Y: [162 185 139 123 161]
N: [149 126 145 128  59]
X: [185 139 123 162 123]
back: [123 162 123]
X
q: [185 139 123 162 123]
X
back: [123 139 185 162]
Y
back: [128 145]
N
back: [128 145 126]
N

L: [186 198 108 122 162 136 131 186 120 133 132 126 127 217 102]
F: [131 157 120 140 141 136 127 149 120 133 134 124 129 122 124]
T: [108 149 136 125 133 162 131 186 136 120 110 144 124 211 120]
Z: [140 166 109 145 139 139 131 168 111 132 110 144 130 109 122]
back: [133 120 186 131 136 162]
L
q: [108 149 136 125 133 162 131 186 136 120 110 144 124 211 120]
T
back: [120 211]
T
back: [120 149 127 136 141 140 120 157 131]
F
back: [127 136 141 140 120]
F

S: [162 118 129 129  48  74 102 118  98 180 139  79 122 154 119 152 119 164
 164]
E: [196 114 160 103 102  50 122 121 100 165 152 141 101  87 113 155  98 104
  94]
G: [167 129 118 129  44  59 105 151  64 165 113 155 152 101  98 104  87 141
  94]
back: [ 94 104  98 155 113  87 101 141 152 165]
E
back: [129 129 118]
S
back: [105  59  44 129]
G
back: [164 164 119 152 119 154 122  79 139 180]
S
q: [167 129 118 129  44  59 105 151  64 165 113 155 152 101  98 104  87 141
  94]
G

Mula: [137 146 158  90 134  92 127  94 138 131 121 123 149  79 148 120 125 152
 171 208 173 185 128  73 101  78 168 149 173 130 171 160 100 189 116 158
 201  80 139 150  88 100 144 149]
visi: [117 129 123 140 136 128 141  94 123 139 113 137 125 116 134 123 128 112
 158 122 110 134  89 122 152 165 144 161 118 124 127 129 147 127 125 116
 130 142 142 100 139 157 143 146]
fefim: [125 118 130 142 142 100 139 157 143 139 123 134 116 137 113 123 125 128
 143 116 111 126 103 130 146 157 134 147 116 126 122 124 143 121 127 117
 121 142 136 108 140 150 136 137]
back: [128 125 123 113 137 116 134 123 139 143]
fefim
back: [143 157 139 100 142 142 130 116 125]
visi
back: [103 126 111 116 143 128 125 123 113 137]
fefim
back: [122  89 134 110 122 158 112 128 123]
visi
back: [125 120 148  79 149 123 121 131 138  94]
Mula
back: [113 139 123  94]
visi
back: [149 144 100  88 150 139  80 201 158]
Mula

Gukag: [ 90 107 126  99 113 154 118 106 130 103  90 105 219 114 159 166 191 156
 158 136  77 112 109 110 136 164 142 171 179 152 135 179  85 125 128 170
 140 137 171]
tuta: [135 120 135  98 113 142  82 131  95 128 160  95 219 147  80 125 126 151
 119 120 132 127 176 133 149  85 170 114 109  79 142  89 119 140 197 168
 148  71 168]
pogir: [160  98 120 135 113 123  98 119 150 137 136 147 219 108 110 121 121  71
 101  97 116 110 165 100 108 193 154 120 121  74 159 117 113 124 137 153
 162 123 170]
tep: [123 145  60 149 113 158  88 137  79 140 174  98 219 155  67 121 121 155
 126 104 138 130 161 137 131 126 150 120 121 106 131 110 111 152 189 169
 130  71 154]
Bipi: [160  98 120 135 113 123  98 119 150 137 136 147 219 108 110 121 121  71
 101  97 116 110 165 100 108 193 154 120 121  74 159 117 113 121 128 134
  71 146 136]
kinim: [ 92 102 136 107 113 146 120  99 124  97  95 108 219 113 160 174 197 171
 145 148  75 112 155 118 132 122 140 183 165 167 158 171  83 124 125 153
 162 123 170]
q: [160  98 120 135 113 123  98 119 150 137 136 147 219 108 110 121 121  71
 101  97 116 110 165 100 108 193 154 120 121  74 159 117 113 121 128 134
  71 146 136]
Bipi
back: [137 140]
Gukag

zerup: [162 141 126  92 113]
Lisob: [153  95 109 136 105]
zodun: [154 114 121 128 121]
Lod: [153  95 109 139 105]
vik: [120  90 132 139 115]
kuv: [ 91 124 139 104 203]
Gub: [153  95 124 145 161]
sapa: [ 92 136 124 147  59]
belu: [132 115 124 121 176]
pes: [118 135 129 126 135]
back: [135 118]
pes
back: [ 59 147 124 136]
sapa
back: [139 132  90]
vik

rir: [101 121  92  60 134 136 169 156 106 147]
rif: [ 60 134 136 169 157 146 167 139 149 149]
Sulir: [144 135 120 100 103  84 167 139  96 213]
q: [144 135 120 100 103  84 167 139  96 213]
Sulir
back: [156 169 136 134  60]
rir
back: [167 146 157]
rif

kero: [155 140 155 134 162 146 152 187  80  77 118 126 121  88 133  93 168 154
 177 131 114  85 115 118 159 108  81 133 116  72  98 182  95 155 134 112
 143 145  70  84 127 138]
mep: [120 107 186 137 136 156 167 135 137  91 152 170 136  56 107  94 158 156
 140  81 120 129  43  82 178 129  90 134 136  89  76 165  98 125 131 121
 130 130 103 119  94 165]
gadu: [120 107 186 137 136 156 167 135 137  91 152 170 136  56 107  94 158 156
 140  81 120 129  43  82 178  81 108 125 161  62 101 155  72 128 138 140
 131 145 112 134  97 111]
q: [155 140 155 134 162 146 152 187  80  77 118 126 121  88 133  93 168 154
 177 131 114  85 115 118 159 108  81 133 116  72  98 182  95 155 134 112
 143 145  70  84 127 138]
kero
q: [120 107 186 137 136 156 167 135 137  91 152 170 136  56 107  94 158 156
 140  81 120 129  43  82 178 129  90 134 136  89  76 165  98 125 131 121
 130 130 103 119  94 165]
mep
q: [120 107 186 137 136 156 167 135 137  91 152 170 136  56 107  94 158 156
 140  81 120 129  43  82 178  81 108 125 161  62 101 155  72 128 138 140
 131 145 112 134  97 111]
gadu
back: [119 103 130 130]
mep
back: [121 126 118  77  80 187]
kero
back: [155  95]
kero

pevit: [115 147 176 162 118 139 112 147 147 135  98 137 160 154 152 111 116 132
 204 116 157  84 185 158 162 124 113 171 145 124 141 134 132 128 123 152
 185 149 125 178 143]
nivo: [112 169 161 124 118 134 146  99 161 134 185 109 128  95 151 168 152 187
 135 142 139 132  87 138 173 118 185 135 136 153 135 154 151  91 129 105
  94 115 107 115 116]
zimi: [134 104 110 136 185 141  97 129  57 182 125 145 171 145 168  79 183  86
 119 123  91 144 113 166  88 124 153 158 172 148 119 120 159 156  94 114
  92 110 148 116  92]
zunap: [113 166 157 126 120 132 142  98 154 136 181 110 129  98 148 167 151 181
 136 139 139 131  88 139 170 117 181 134 137 151 133 151 149  94 126 104
  95 115 109 116 116]
tanu: [133 107 112 135 178 140 101 129  66 175 125 143 166 143 142 175 126 128
 138 137 140 153 116 161  93 125 149 155 167 145 120 121 155 153  98 117
  98 112 145 118  97]
Ves: [183 150  88 151 153 118 160 116 135 126 147 150 110 173  86 119 183  79
  91 123 144 168 131 126 154 165 104  87 108 132 136 143 103 173 179 133
 154 163 189 154 200]
back: [111 152 154 160 137  98 135 147 147]
pevit
back: [148  98 129]
zunap
back: [168 144 123  91  79 183 119  86]
Ves
back: [172 158 153 124  88 166 113 144]
zimi

Vem: [153  52 109 116 150]
rad: [152  75 123 172 114]
Tov: [176 133 182 147 116]
Kasu: [135 164 140 109 150]
milar: [192 197  76 154 154]
luvi: [173 197  76 154 154]
Famif: [135 164  95 192 136]
q: [192 197  76 154 154]
milar
q: [135 164  95 192 136]
Famif
back: [192  95 164]
Famif
back: [150 116 109  52]
Vem
back: [147 182 133]
Tov

Veb: [ 86  93 157 100  75]
Tizop: [ 69  96 121 161 169]
Vur: [ 69  96 121 161 118]
tonud: [ 87  85 155 106  77]
bab: [195 162 140 102  96]
back: [118 161]
Vur
back: [118 161 121]
Vur
back: [155  85]
tonud

mogu: [143 125 135 127 135 133 136 133 159 142 116 132 121 109 147 134 129 129
 140 123  94 136 113 127 125 137 107 127 112 122 134 119 154 125 149 118
 142 123 130 120 118 108 129 111 138 108 137 123 116 110 115 120 152 145
 140]
pano: [133  77 175  91 147 134 205  86  95 125 148 130 142 132 122 115 112 165
 119  96  82 147 163  95 120 134  71 170 132 106 153 126  94 120  81  62
 105 104 148 137 123 150 115  94  95 146  54 150 166 155 129  90 116 179
 120]
lon: [137 115 144 110 124 117 147 128 133 124 112 121 117 128 122 151 110 134
 116 138 124 118 139 148 125 154 123 123 123 126 134 118 121 141 159 113
 126 129 127 125 130  84 134 144 116  96 129 131 131 136 112 126 116 124
 129]
bos: [139 123  77 139 111 130 138 130 131 123 128 132 124 128 125 126 121 127
 128 128 124 133 126 128 123 125 121 127 125 129 126 130 126 127 137 139
 132 127 116 120 130 123 126 126 114 107 116 134  97 133 109 113 122 153
 126]
suku: [146 154  96  90  92  83 163 169 171 138  83 101 147 141 124 166 114 176
 137 100 144 120 134 158 140 127 125 107 154 137 122 112 119 134 149 137
 120 154 182 152 109 139 122  77 139 111  98 123 108 186 168  94 112 113
 125]
fazu: [133 126 137 120 120 130 138 130 131 123 128 132 124 128 125 126 121 127
 128 128 124 133 126 128 123 125 121 127 125 129 126 130 126 127 137 139
 132 127 128 132 122 121 126 130 125 120 123 132 117 125 122 129 129 126
 135]
back: [149 125 154 119 134 122 112 127 107 137]
mogu
back: [111 139  77 122 139]
suku
q: [133 126 137 120 120 130 138 130 131 123 128 132 124 128 125 126 121 127
 128 128 124 133 126 128 123 125 121 127 125 129 126 130 126 127 137 139
 132 127 128 132 122 121 126 130 125 120 123 132 117 125 122 129 129 126
 135]
fazu

